In the rows, zero is written as 128.
Each row of Y is roughly a mix of the hidden directions of one of a few groups.
Y, 104 rows:
[[178 140 158 152 126  79 130 106 112 103]
 [134 151 111 107 110  69 150 135 161 162]
 [135 156 160 175 101 100 162 123 137  97]
 [136  67 118 106 131 152  84 147 139 151]
 [132 123 150 136 145 127  59 163 102 115]
 [167 110 112 111 109 131  67 122 139 163]
 [168 171 156 130 134 177 128 144 120  99]
 [ 98  63 101 118 133 110 159 135 115 110]
 [160 183 161 138 112 153 133 139  89 136]
 [111 145 153 128 149 161 108 109 165  73]
 [ 89 172 137 177 110 138 106 128 158 120]
 [126 132 168 172 163 129 126 136 182 120]
 [130 141  98 122 103 126 172  99 111 182]
 [164 191 163 114 137 154 112 125 122 140]
 [ 98 193 122 141 135 121 167 107 120 109]
 [ 68  80 119 142 140 135  98 109 116 118]
 [158 196 132 124 108 129 127 138  86 126]
 [ 79 110 127 126 107 158 169 171 144 132]
 [ 92 184 124 154 137 118 159 152 150 148]
 [193 139 118 128 141 160 169 145 142 126]
 [ 88  65 129 130 126  95 119 108 144 148]
 [186 134 141 105 132 134  98 107 146 172]
 [159  87 134  81 154 108 126 141  88 137]
 [149 112 147 148 184 122 142 177 146 110]
 [ 88  74 144 138 133 119 139 121 169 161]
 [168 142 157 111  84 122 156 144 146 168]
 [ 80 100 120 112 134 175 151 161 147 140]
 [135 137  83 116  93 121 154 111  98 177]
 [178 187 132 118 131 154 146 151 137 113]
 [138  85 146  86 102 121  97 109  87 117]
 [144  69 119 132 136 137  67 132 137 131]
 [176 182 128 115 120 135 118 135  95  95]
 [109 168 127 148 172 113 168 146 160 146]
 [181 176 154 123 117 139 159 148 140 145]
 [ 88 181 122 155 109 123 169 123 128 104]
 [161  81 124  76 128 123 134 126  87 128]
 [ 88  73 124 121 125  84 112 106 148 137]
 [108 141 150 139 128 159 111  91 172  81]
 [130  82 140 101 128  85 116 114 177 113]
 [152 190 172 129 134 153 112 113 141 142]
 [149 114 115 114  79 141  89 143 152 171]
 [ 98 189 128 140 110 127 179 126 129 120]
 [104  69  81 124 118 103 147 140 112 120]
 [ 95 179 119 147 128 107 167 152 137 162]
 [121 128 153 130 144 156 108  90 169  78]
 [166 188 163 113 144 155 130 125 120 146]
 [143 107 123 158  96 156  65 128 120 109]
 [136 149 112 162 115  86  93  99 105  91]
 [167 188 167 127 144 150 110 133 132 137]
 [130 117 138 182 156 111 113 157 177 118]
 [ 91  87 132 132 138 122 146 130 184 161]
 [ 72 177 112 149 117 138 160 127 133 111]
 [103 125  95 106  76 125 134  85 105 150]
 [ 78  68 127 136 139 121 127 117 161 147]
 [154 127 100 107  90 127  75 126 134 167]
 [100 189 133 152 132 123 172 109 128 108]
 [127 124 179 149 148 134 189 136 146 111]
 [167 192 158 132 136 147 106 131 134 146]
 [160  95 119  88 112 168 122 122 108  87]
 [ 88  95 126 122 115  84  88 102 106 117]
 [174 144 127 143 143 188 142 139 101 107]
 [126 116  85  86  93 124 127 121  76 131]
 [190 167 139 126 128 153 161 149 135 133]
 [181 183 143 115 115 132 123 135 100 104]
 [ 97 144 140 137 152 113 185 132 101  89]
 [130 118 130 142 109 171 103  90 161  82]
 [116 111  92  85  91 124 112 120  80 114]
 [ 87 149 134 155 149 117 171 125 111  81]
 [ 92 170 128 179 109 110 113 147 137 156]
 [111 141 154 139 142 158  97 104 166  78]
 [ 57 118 136 129 121 105  87 112 119 128]
 [144 159 178 158 162 142 131 128 170 135]
 [143 108 126 117  96 173  86 126 111  84]
 [125 148 119 149 174  99 169 140 153 166]
 [100 116 115  89  99 152 157 172 131 161]
 [ 81 130 106 108 115  69  98 115 133 125]
 [178  69 150 123 131 121  94 136 136 138]
 [ 80  72 144 142 132 122 130 117 156 159]
 [147 108 143 148 154 127  59 155 112 120]
 [180  82 140 108 129 130  88 132 138 156]
 [151 130 114 136 159 189 155 150 159 112]
 [107 166 114 184 120 136 143 122 174 136]
 [133 115 152 142 140 136  52 144 118 105]
 [113 114 109  73 100 135 133 105  78 117]
 [184 181 126 124 129 154 155 149 127 123]
 [106 176 105 174 104 153 142 148 152 130]
 [131 122 100  73 105 133 138 122  70 127]
 [ 93 170 139 166 120 148 120 112 173 107]
 [106 185 141 141 144 124 181 110 124 110]
 [180  82 168 132 158 127 112 121 143 132]
 [188 172 126 118 120 139 128 134  95  99]
 [157 170 104 132  96 104  83  99 123 141]
 [ 74  93 120 123 122  84 122 115 154 155]
 [157 122 126 142 172 144  88 180 116 115]
 [183 123 172 137 150 138 119 104 163 148]
 [143 129  88 141 110 109 169 149 111 180]
 [159  96 113 109  94 170 104 127 103  95]
 [162 181 108 114 123 131 112 134  90  89]
 [122 118 105  75 100 131 114 122  74 109]
 [ 93 127 110 128  71 125 108  78 131 138]
 [111 154 119 113  77 138 126  74 118 156]
 [120 132 120 108 126 126 195  85 159 131]
 [117 149  97 133  71 123 114  90 125 164]
 [172 192 144 126 126 142  99 135 122 148]]

Which two rows in each list fit none of the groups? Every other row fits one group, some only roughly. Give them in the order they come.
  z_186: [ 57 110 101 131 133  96 107 117 135 132]
  z_487: [149  94 141  86 108 149  94 105 111  90]
  z_519: [169 103 107  93 134 132 131 167  80 135]
  z_332: [122 111 156 108 115 155  96  89 141  77]
  z_312: [170  67 109 102 124 132 123  96 117 126]
  z_404: [ 94  77 137 148 168 113  96 134 118 153]
  z_493: [151 118 119 163 144 160  75 163 134 106]
  z_110: [124 141  81 114  76 124 130 101 100 159]
  z_406: [110  64 136 139 148 146 146 128 172 142]
  z_585: [167 159 125 133 148 187 141 147 125  99]
  z_581: [141 169 178 128 135 155  85 125 141 102]
  z_672: [ 99 136 155 146 103 142  90  85 151  93]
  z_982: [160 183 119 128 102 137  95 137 109  92]
  z_860: [ 68  98 115 119 133 100 103 111 163 116]
  z_460: [134 118 152 126 130 152  65 142 117  81]
 -> z_404 z_982
  z_813: [ 95  83 122 125 125  65 131 138 150 134]
  z_436: [151 111 145 132 150 149  65 157 117  99]
  z_928: [128 121 179 143 180 138 139 149 159 104]
  z_327: [125 114  72 104  92 117 141 123  86 148]
  z_683: [121 140 153 143 173 152 105 113 171  88]
  z_952: [ 76 109 109 143 149 108  82  96 124 116]
  z_59: [ 85  63 128 147 151 143 125 116 150 135]
  z_767: [160  97 111  92 102 114 148 136  80 152]
  z_919: [ 91 174  97 117 110 107 159 132  92 112]
  z_888: [182 130 135 132 103 130  87 109 155 166]
  z_920: [175  95 157 162 126 118  89 114 154 121]
 -> z_813 z_952
  z_132: [145 105 156 164 165 119  89 163 104 116]
  z_470: [117 137 107 134  87 117 187  97 140 157]
  z_200: [155 170 118 118 154 175 127 147 131  85]
  z_380: [129 152 117 178 167 109 137 159 152 162]
  z_584: [ 98 138 137 178  97 122 103  90 163 133]
  z_573: [175  75 110 124 109 145  96 116 110 109]
  z_918: [127 114 122 113 126  78 156 129 100 185]
  z_571: [181  96 135 114  96 121  89 138 138 159]
  z_211: [ 95 180 125 165 134 153 137 134 165 105]
  z_337: [156 107 129  70 167 138 159 135 113 109]
  z_636: [178 132 137  96  93 127 110 130 142 178]
  z_480: [ 92  83 113 121 120 127 125 109 181 159]
  z_304: [103 145 109 133  77 128 129  77 133 164]
 -> z_132 z_480
  z_652: [132 155 186 140 151 155 104 128 163 105]
  z_704: [115 105 100  90 110 128 168 103  80 139]
  z_448: [ 84 101 142 133 114  79 133 123 132 176]
  z_691: [103 181 115 159 141 156 147 155 160 115]
  z_466: [120 150 109 157 151  95 162 155 130 179]
  z_134: [118 149 185 149 145 145 106 113 171 107]
  z_872: [160 145 148 128 121 109 170 147 164 175]
  z_857: [172  79 128  87 153 133 116 135  99 115]
  z_880: [158 165 142  86 125 120 137 147  78 104]
  z_553: [140 121 113 136 144  84 143 153 105 189]
  z_979: [ 97 161 140 161 139 139 128 101 185 111]
  z_686: [143 125 144 141 153 151  63 152 129  92]
  z_252: [170  91 155 141 160 140  86 116 154 136]
  z_932: [168 113 118  82 130 124 127 123  68 115]
  z_509: [101  81 121 110 123  75  99 104 121 113]
 -> z_880 z_932
  z_157: [157 165 141 143 115 131 170 147 120 182]
  z_769: [157  86 144 145 160 154  93 113 167 135]
  z_893: [108 120 112 135 115 115 167 172  92 172]
  z_420: [169  67 129 128 122 118  89 107 110 131]
  z_306: [ 66 100 140 123 118  88 106 113 144 147]
  z_525: [120 148 136 143 127 179 102 128 155  73]
  z_91: [142 147 182 132 181 143 129 148 149 104]
  z_613: [104 157 148 121 109 132 199 149 131 120]
  z_729: [106 154 115 116 121 108 198 114 134 155]
  z_721: [ 99 181 109 110 148 113 165 109  96 115]
  z_227: [134 121 150  79 131 163 104 129 104  79]
  z_126: [147 123 145 157 157 138  73 149  97  98]
  z_247: [184  89 160  96 153 121 128 137 124 146]
  z_473: [158  73 127  98 101 134  98 110  97 120]
  z_257: [130 145 184 149 161 143 110 134 166 101]
 -> z_893 z_126
  z_310: [ 93  80 125 152 144 113 178 118 154 127]
  z_807: [150 104 132  69 142 155 136 133 100  90]
  z_759: [141  87 146  81 109 147 108  97 110  95]
  z_661: [104  99 172 126 170 138 134 130 151  83]
  z_808: [108 178 138 164 103 126 174 124 148 109]
  z_69: [167 103 138  84 171 144 111 120 126 163]
  z_910: [186 124 144 126 102 128  90 118 155 163]
  z_878: [177 159 129 138 121 162 131 135  77 106]
  z_280: [ 98 139 157 118 104 141  97  90 149  81]
  z_24: [158 123 153 181 156 131 139 130 176 114]
  z_937: [158  98 113 120 103 156  88 155  88 112]
  z_109: [148 104 130 171 129 128  60 142 118 131]
  z_641: [122 139 146 134 125 173  86 125 143  71]
  z_951: [102  96 112 130 132 122 191  89 139 114]
  z_983: [ 90 181 127 153  78 137 125 142 122 136]
 -> z_24 z_951
  z_723: [ 81  81 127 117 128 143 153 135 155 168]
  z_778: [114 132 155 139 125 156  78 105 152  80]
  z_56: [129 114  91 108  73 123 123  86 119 158]
  z_955: [ 76 131 128 146 147 121 171 142 108  84]
  z_8: [ 97 154 116 160  82 115 155 101 150 155]
  z_964: [138  86 130 103  85 147 105  84 122 102]
  z_756: [111 169 125 159 151  97 146 171 126 164]
  z_268: [176 172 149 107 131 157 130 142 126  88]
  z_562: [138 132  70 129  84 103 112 132 106 159]
  z_524: [159  93 121 137  94 125  65 130 144 142]
  z_468: [140 108 134 164 126 124  53 143 117 127]
  z_891: [121 107  69 133  83 101 109 132 106 142]
  z_313: [146  75 120  78 156 139 110 139 105 144]
  z_124: [187 142 131 115 141 159 139 135 151  82]
  z_552: [ 77 186 145 157 126 122 123 140 149 127]
 -> z_723 z_56
  z_96: [ 54 129 118 123 118  98 125 128 141 161]
  z_675: [171 129 143 125 152 164 164 147 174 129]
  z_155: [104 170 126 176 155 119 139 159 155 151]
  z_859: [133 118 115 139 137  77 160 123 124 188]
  z_10: [165 127 112 150 138 160 176 147 141 169]
  z_207: [ 48 107 127 138 138 129 118 132 139 150]
  z_425: [155 138 163 148 174 148 134 126 181 134]
  z_20: [121 154 150 149 181  79 156 125 126 141]
  z_741: [111 152  94 129 143 137 167 154 176 159]
  z_841: [ 98 181 105 148  94 144 158 156 128 137]
 -> z_425 z_20
  z_700: [192 148 131 109 135 141 123 133 111  79]
  z_30: [ 72 104 164 135 119 103 119 121 157 161]
  z_415: [ 83  91 101 108 109 114  94 117 141 165]
  z_381: [ 86 140 138 157 109 116 180 139 122  87]
  z_835: [166  76 120 101 114 106  96 150 106 144]
  z_458: [162 126 100 148 140 122 126 179  99 171]
  z_596: [ 88 163 148 169 152 107 122 118 170 136]
  z_650: [134 108 135 113 130  82 111 154  80 169]
  z_617: [159 116 133  77 165 136 127 165  92 121]
  z_43: [104 147 141  86 140 122 189 102 146 119]
  z_883: [119  99  76 105  92 115 153 119  95 149]
  z_489: [170 162 141 166 106 101  96 102 142 118]
  z_356: [159 165  91 128 139 155 172 154 153 134]
  z_945: [106 123 114 124 121 125 182 125 117  64]
  z_804: [121 143 131 139 132 178 122 108 170  76]
 -> z_415 z_945
  z_887: [127 120 119 119 112  98 185  80 146 152]
  z_350: [ 86 147 121 122 102  72 104 118 101 149]
  z_923: [199 136 145 134 116 127 166 133 125 155]
  z_235: [112 136 186 148 147 142 113 101 173 113]
  z_933: [160  74 109 124 140 140  81 157 124 141]
  z_570: [ 98  69 162 134 122 104 117 117 152 157]
  z_488: [ 86 115 114 138 146 119 168 100 107  80]
  z_484: [163  90 111 115  94 145  97 142  84 115]
  z_616: [157 134 155 131 142 169 165 153 168 155]
  z_988: [143  93 139  70 109 144 124 104 102  96]
  z_968: [115 124 130  80 116 103 188 103 120 141]
  z_633: [125 199 118 114 154 127 148  91 122 134]
  z_419: [149  97 114 112 124  87 163 120 106 178]
  z_212: [108 147 149 156 174 102 143 107 175 141]
  z_831: [157  88 107 128  78 157 103 112 105 113]
 -> z_933 z_488
